These are runs of 6 systems, one row a step. Runs of the same system follow the same rule from any start.
run 1, G:
[[ 17  33 -21  31 -36 -42   3  15 -10 -52  -1   4 -19  -4   0   6  -7   4]
 [ 29 -19   0 -49  49  40  -5  -3   3  -2 -11 -22   5  29   1   6  23  16]
 [ -9  25   6  21  -5 -20  28  29  12  11  37  41  -9 -50 -21 -11   6  20]
 [ 23   2  19 -22 -16  19 -20 -26  13 -41 -17 -21  -8  21  -1 -37 -10 -45]
 [-11  20 -10   4  19   8 -26 -11 -10  59  30  10  -4 -10 -16  33  42   5]
 [-33 -39  34   2  -6 -10   7   7   3 -29 -14  17   5 -32  23 -13 -35 -38]
 [  0  21 -24  22 -26   7  -5 -31  -3  53  -3 -28  17  51  -9 -16  -2   3]
 [-22 -18 -14   8  14 -27 -26   8 -24 -37  -8   4 -14 -28  29  59   1   8]]
run 2, G:
[[ 15   3  -6  -8  -4 -24  50   7 -42  43 -14 -13  14  12 -45 -15  -6   5]
 [-17  15  11 -13 -18 -19  15 -13  26 -36 -21   3 -51  14  38  23  23  15]
 [ 11  -6   4 -35  32   2  13 -28 -36  20  -1 -25   1 -12 -52 -18 -17  30]
 [ -3  26  20  -2 -29 -33  43  20   8  -5 -10  24 -37   2   7  12  42 -25]
 [-14  -8  21 -38  20  24 -13 -61   6   0  -9 -28 -20   2 -13 -23 -17  25]
 [ -1  22   4   8 -18 -44  25  12 -42  32  -1  13 -16 -22 -32  20  24 -29]
 [-32 -23  34 -34   2  15  10 -37  28 -10 -32 -12 -26  24  34  -4  -1  -6]
 [-10  21 -15  13  -9 -31  15 -21 -45  46   6 -10  -2 -15 -47   4 -12  24]]
run 3, F:
[[  6 -12 -16  25   4  25 -12  43  21  14   7  17  35  26  40  18  23 -26]
 [-20  11 -19  43 -12  -5 -41  -9  12 -23  32  11   2 -38   8  -1 -34  29]
 [ 39  -7 -22  27 -12  13 -16  38 -13  -4   8   0  46  15  -6 -16 -10 -45]
 [-18   4 -26  33   3   7 -36  16  25  -8  22  18   0  -4  44  43  16  24]
 [ 13  -7 -12  32  -9   5 -19  15   2 -26  24   2  35 -26 -15 -44 -53  -3]
 [ 21  19 -29  35 -17   9 -21  35  15   9  14  10  15  31  26  22  37 -24]
 [-10 -13 -16  22  16  13 -50  -1  11 -43  24   4  14 -36  17   3 -35  29]
 [ 25   7 -12  39 -21   9   0  44   5  19  23  20  40   1  -9 -29  -1 -37]]
run 4, Y, 8 rows:
[[ 17  -4 -18  27  18   9 -22  43   5 -14  43  24  27 -40  -7  -6 -11  14]
 [ 21   0 -13  33  -1  30 -30  34  28  -6  36  20  37  -8   5 -27  -8 -17]
 [  6  15 -17  34   7  18 -53  15  10   7  51  22  17 -34  -7   0   5  -5]
 [  1 -17 -11  34   5  15 -44  31  -5   3  27  22  40 -28   8   2  -9 -41]
 [-15   7 -19  54 -13  11 -35  10  10  36  38  19  35 -12   5  -4 -11 -11]
 [ -9 -11 -33  46   0   0 -48  15 -17  -4  23   5  38 -25   8  14 -30  -1]
 [  3 -13 -33  45   4  12 -15  36  -1  24  21  13  54   3  15   6 -18   8]
 [ -5  -1 -31  48  -3   2 -22  26  11 -10  34  15  30 -25  10  -5 -32  34]]
run 5, Y, 8 rows:
[[ 30  -4   2 -12   0 -11  64  53   3 -15 -21  10   0  27   6  -3  23  -2]
 [ -8  16  21 -21   7  24   4 -32  49 -21  15   2 -32  -3   2 -33  -2  41]
 [ 46  13   8 -33  11  -6  -6   3 -33 -22  -3 -10 -13 -12 -43  -4  24 -34]
 [-17   1  32 -18  -5  20   5  -2  41  18  -4  20 -23  18  35   6  46 -39]
 [-27   5  27 -12  -7 -14 -17 -52 -23  18   6  -9 -20 -37 -35 -16 -22 -15]
 [  4   1 -12   7 -27 -18  -5  -4 -28   8 -36 -19   1  44  19  27  21 -52]
 [-55 -15   5  -6  13  -1  12 -29   2  41  -9  -2 -12  -1  22  27  -4  44]
 [  7 -10  -8   6 -19 -38  36   3 -40 -21 -28 -21   9   1 -21 -18 -49   4]]
run 6, P, 8 rows:
[[ -8 -18 -16  20   7 -17 -47   9 -23 -49   2   0   3 -35  21  34 -21  -9]
 [  4 -26 -15  14  10  21   4  28  -9  50  -5   2  50  33  14   6   9 -22]
 [-19  12 -26  45 -11 -24  -1  26  14 -24  21  24  -4 -24  26  23 -11  43]
 [ 39 -18 -24  12   7  24 -25  21 -14 -18   0 -18  50  17  -7 -22 -29 -19]
 [ 12  17 -11   9  13   3  18  50  24  10  23  35  -3   0  16  27  48  16]
 [ -3 -22  10  19  -2  16 -20  12  26 -40  16  14  22 -31   9 -43 -46 -11]
 [ 36  28 -13  19 -15   6 -22  25   0  15  17  11   9  19  -5  10  49 -52]
 [-30 -33  17  -5  27  15 -25  14  28 -31   6  25  -3 -32  46  24  -1  -4]]
run 7, H:
[[ 14   7 -30  30  10  25 -42  29  23  -1  34  16  23   4  25  20  22   6]
 [-10 -33  19  12  14   7  -5  41   9 -11  18  35  25 -49  12  -9 -18 -30]
 [ -3  14  -7  46 -34  17  -4  15  42  13  18  17  26  20  24 -35 -14 -16]
 [ -2  -9 -28  36  13  14 -59  22  -2 -15  31  11  27 -24  18  26  -4  -1]
 [-12 -31  20  15   2  11  14  49  12  16   6  34  32 -13  23 -11  -3 -44]
 [-21   7 -16  48 -22  13 -14   8  42  -4  23  16  19   2  31 -19 -27  24]
 [ 18 -21 -27  30  14  11 -37  39 -20 -10  16   7  47 -13   7  10 -14 -23]
 [-11 -14  11  17   1  14  21  51  41   9  15  40  15  -2  39  -1  17 -14]]
run 8, H:
[[-33 -30 -12   7  17  20 -22 -16 -10  53 -11  -9  24  21  27  36   6  -2]
 [-38 -27  -8  22  -4 -37  38  22 -23   8 -16   9  12 -20  14  14 -36  28]
 [ 18 -17 -28   9   0  14  19  15   7 -11 -26 -23  33  57  25 -10 -23  28]
 [ 28   2 -25  -4  35   2  17  47  -3 -16  20  12   4 -15  -6  20  15  54]
 [ 31 -11  25 -23   5  15  25  29  27 -51  -3  11  -1  -3   0 -44  -7 -15]
 [ 31  48  -6  10  -7  22 -22  -2  34   3  44   8  -9  -2 -26 -31  24  11]
 [  5   4  16  -6   2   0 -48  -4  -8 -31  15  13 -16 -42  -6   7  14 -58]
 [-32   6  28   6 -18  18  -9 -25  22  59  12  16   0   0   2 -21  17 -46]]
run 9, X (8 x 18):
[[ 20   6 -19  21   0  31  -6  42  35  18  17  17  24  32  29   6  32  -8]
 [-18  -3   0  29   8  16 -41   8  28 -20  41  27  10 -47  14  -8 -20  14]
 [ 18  -2 -17  41 -28  11 -14  30   4   8  10   6  44  16   6 -24 -13 -45]
 [ -3  10 -28  30   8  22 -42  14  27   1  27  13   9   4  36  35  23  23]
 [ -8 -32  -3  30   8  11 -15  33   1 -10  19  20  42 -36   9 -20 -44 -13]
 [  6  23 -34  53 -35   2  -4  24  21  13  12   7  23  35  24  -1   3   4]
 [ 14 -14 -28  14  35  30 -46  19   8 -30  28   4  26 -20  14  12 -13  28]
 [  5  -6  -6  37 -12   2  27  57  17  15  20  32  38  -8   9 -24 -11 -15]]
run 10, P:
[[  6  -9 -19  -5  38 -17  22  31 -26  -8  13   6   2 -32 -16  28   0  56]
 [ 18  -6   1   8 -16  11  44  21  21  -4  -8  -3  26  32  -2 -57 -34  10]
 [ 39  52 -15   2   0  12 -19   4  24 -24  34   6 -29  -2 -16  -3  37  24]
 [ 16 -32  38 -39  32  22   4  18   7 -30  -3  10   2 -26  -7 -24  -2 -37]
 [-20  32  22  16 -35   4   4  -8  34  44  19  24 -17   3   1 -17  31 -37]
 [-18  -8   8  -2  -6  -8 -55 -32 -10 -47  -8  -9 -20 -27  16  20 -12 -28]
 [-15 -25   0  -9  14   9  -6  -5 -29  64 -14  -9  24  19   2  25  18 -34]
 [-50  -1 -11  34 -19 -36  13  -4  -3   1  -8   7 -14 -12  30  29 -23  38]]
run 11, F:
[[ 19 -31 -17  -8  37  47 -33   9  -3  16   4 -13  45  23  10   4   1  -5]
 [-27  18   4  33 -16 -27   2  23  13  -4  32  43 -17 -52   6  13   4   2]
 [ 14 -10 -12  15 -20  23 -26 -16   7 -19 -14 -26  34  39  13 -35 -39 -25]
 [  4  16 -30  19  16  -8 -26  22 -21  29  29  15   2 -22  -8  50  38  11]
 [-11 -36  11   9  -4   3   3  19  18 -54 -10  10  16 -14  31 -26 -48  -7]
 [ 10  35 -31  36 -20   8 -10  -1   6  56  24  -3  21  29 -13  -6  16   8]
 [ 15  -9 -11   0  13 -11 -34  15 -13 -74  -2  -1 -12 -25  16  27  -5  -6]
 [ -4 -18  -2  14  11  37  11  27  28  45  19  15  45   9   4 -29  -9   9]]
run 12, X (8 x 18):
[[-21  12  -3  12  -3  27   5  -1  43  53  16  17   0  28  26   4  33  16]
 [ -6  -5  -3  18  -1  -9 -48  -8 -13 -45  19   3   2 -54  -7  -7 -39  -6]
 [ 17  -7 -13  15 -14  13  17  31  -1  40 -12  -1  37  50  16  -2  18 -36]
 [-30   8 -12  17  15   2 -32  -9  20 -21  25  13 -20 -31  24  31   2  50]
 [ 15 -29  -2  14  -6   3  13  27 -20  -1  -6  -4  49   0 -13 -39 -45 -33]
 [  4  38 -31  24 -17  -2  -2  10  26  13  12   7 -17  30  24  30  39  36]
 [  7 -35   6 -12  39  23 -25   6  -3 -35  13   3  23 -42  -7 -20 -40   8]
 [  8  30  -7  34 -41 -12  36  33  13  37   8  18   9  25  -3 -17  19 -22]]

Name the system that made each run.
run 13:
[[  6  41 -12  23 -13  -8  -7   3  26 -29  37  16 -25 -27 -10 -14   0  44]
 [ 40 -24  -1 -24  35  35 -34  16  -8 -31   3  -9  23  -2  -5  -6   5 -29]]

Y
run 14 (2 x 18):
[[  3  28 -33  28 -39 -29 -27 -35 -30  -2 -12 -31  -6  24  -8  14 -10   1]
 [ -8 -39  -4 -31  44   3   5  17 -25  -1 -25  -6   3   4  26  51  19  11]]

G
run 15, 2 rows:
[[-38   9  15  20  -6 -26  -5   1   5  -3  29  34 -26 -65  -2   9  -5  10]
 [ 20 -19  -6   4 -10  21 -26 -10 -17  -2 -14 -27  39  29  -3 -28 -31 -45]]

Y
run 16 (2 x 18):
[[  3  -3  12 -22  -4 -34  30 -14 -57  14 -26 -20  -9  -7 -41  -1  -9 -22]
 [-29   9  18 -21 -10 -12  38 -19  17  18 -29   1 -42  29  26  21  36   8]]

G
run 17 (2 x 18):
[[  1  -4  17 -25  -7 -24  67  -5  -4 -18 -31 -12 -21  11 -12 -23 -18  30]
 [ 22  24   0 -36   7   3  36 -18   2  18 -14 -24 -27  39 -21  -6  33  36]]

F
run 18:
[[ 30  20  -8   1 -14  23  15   3  12  47   2  -9  20  52 -15 -28  24 -18]
 [ -9  11  -1 -14  16 -11 -35 -17  -2 -39   7   2 -42 -30  10  43  23  14]]

F
run 19, 2 rows:
[[  6   2  43 -31  -4  -7   2 -13 -10 -15  -3   7 -21 -32 -32 -29   3 -55]
 [-13  41   6   6 -34   6 -22 -51  20  34   9  -7 -29  24  -4  -9  25 -16]]

H
run 20, 2 rows:
[[-15  11 -25  22 -15  -9  17 -29 -15  47  -4 -25  15  27 -18 -14 -31  44]
 [ 36   1 -24 -12  18 -23   5  22 -26 -57 -13 -14 -13  -3  -3  29   5  27]]

X
run 21:
[[ 24  -2   9 -19  16  -5  48  49  20 -40  -1  21 -14  -6   9  -5  17  21]
 [ 23  16  25 -27   8  36   3 -18  39 -14  19   0 -15  -1 -20 -56   4   6]]

Y
run 22, 2 rows:
[[ 10 -15  25 -35  25  18  38  32  32 -13 -14  16 -13  16  27   5  37  -2]
 [-27  22  23   5 -14   2  -5 -41  21  17  29   7 -20 -31 -28 -46 -25  15]]

X
run 23 (2 x 18):
[[ 40  -5   4 -45  26  26 -23 -20 -19  -8 -12 -33   2  21 -23  -5  18 -25]
 [-29  14  17   7   7  -7  18  19  18  41  29  40 -16 -33   3  18  36   6]]

G
run 24, 2 rows:
[[-49 -25  12 -21  29   3  16 -22   6  18 -14  -1 -14  -7  26  30  -2  49]
 [ 16  -2   1  -1 -20 -33  50   6 -30 -11 -23 -14   5   4 -33 -35 -37   2]]

Y
run 25 (2 x 18):
[[-37 -15  10   3   2 -24 -26 -21  -8 -43  -5   4 -25 -44  17  21 -29   4]
 [  7 -15 -10   4 -12   0  22  -4 -31  45 -26 -26  39  44 -12 -16 -17 -19]]

X
run 26:
[[-16  20  -4  12   1 -13 -26   4  18 -40  22  23 -40 -34  22  31  19  19]
 [ 18 -37  11 -22  28  34  -5   5 -13  20  -2 -10  40  -1 -19 -31 -19 -33]]

Y
run 27:
[[-18   2 -18  30 -17 -32  11  -3  -8 -44  -5  -6  -4 -17   7  -4 -54  49]
 [ 49   1 -31  -6  10  16  22  20 -13   6  -8 -25  32  44 -20 -19  -2  21]]

X
run 28 (2 x 18):
[[ 39  31  -2   7  -3   3   8  28  -1  26  36  20   9 -17 -48 -29  23 -22]
 [ -9   4  28 -10  -3  26 -42 -17  44 -28  13  14 -26 -10  27  -7  23 -39]]

G
run 29, 2 rows:
[[ 14   6 -40  30  23  11 -44  15 -10  -7  37   1  25 -22  -8  18  -6  36]
 [ 13 -24 -10  24  16  15  -3  62  10  -8  21  28  43 -18  15  -6  -9 -12]]

Y
run 30, 2 rows:
[[ 38 -25 -21   6   1  -1   7  32 -29 -30 -24 -19  39  25   1 -10 -29 -19]
 [ -7  27 -14  14   2  15  14  13  44  26  26  18  -9  13  16   7  30  55]]

Y
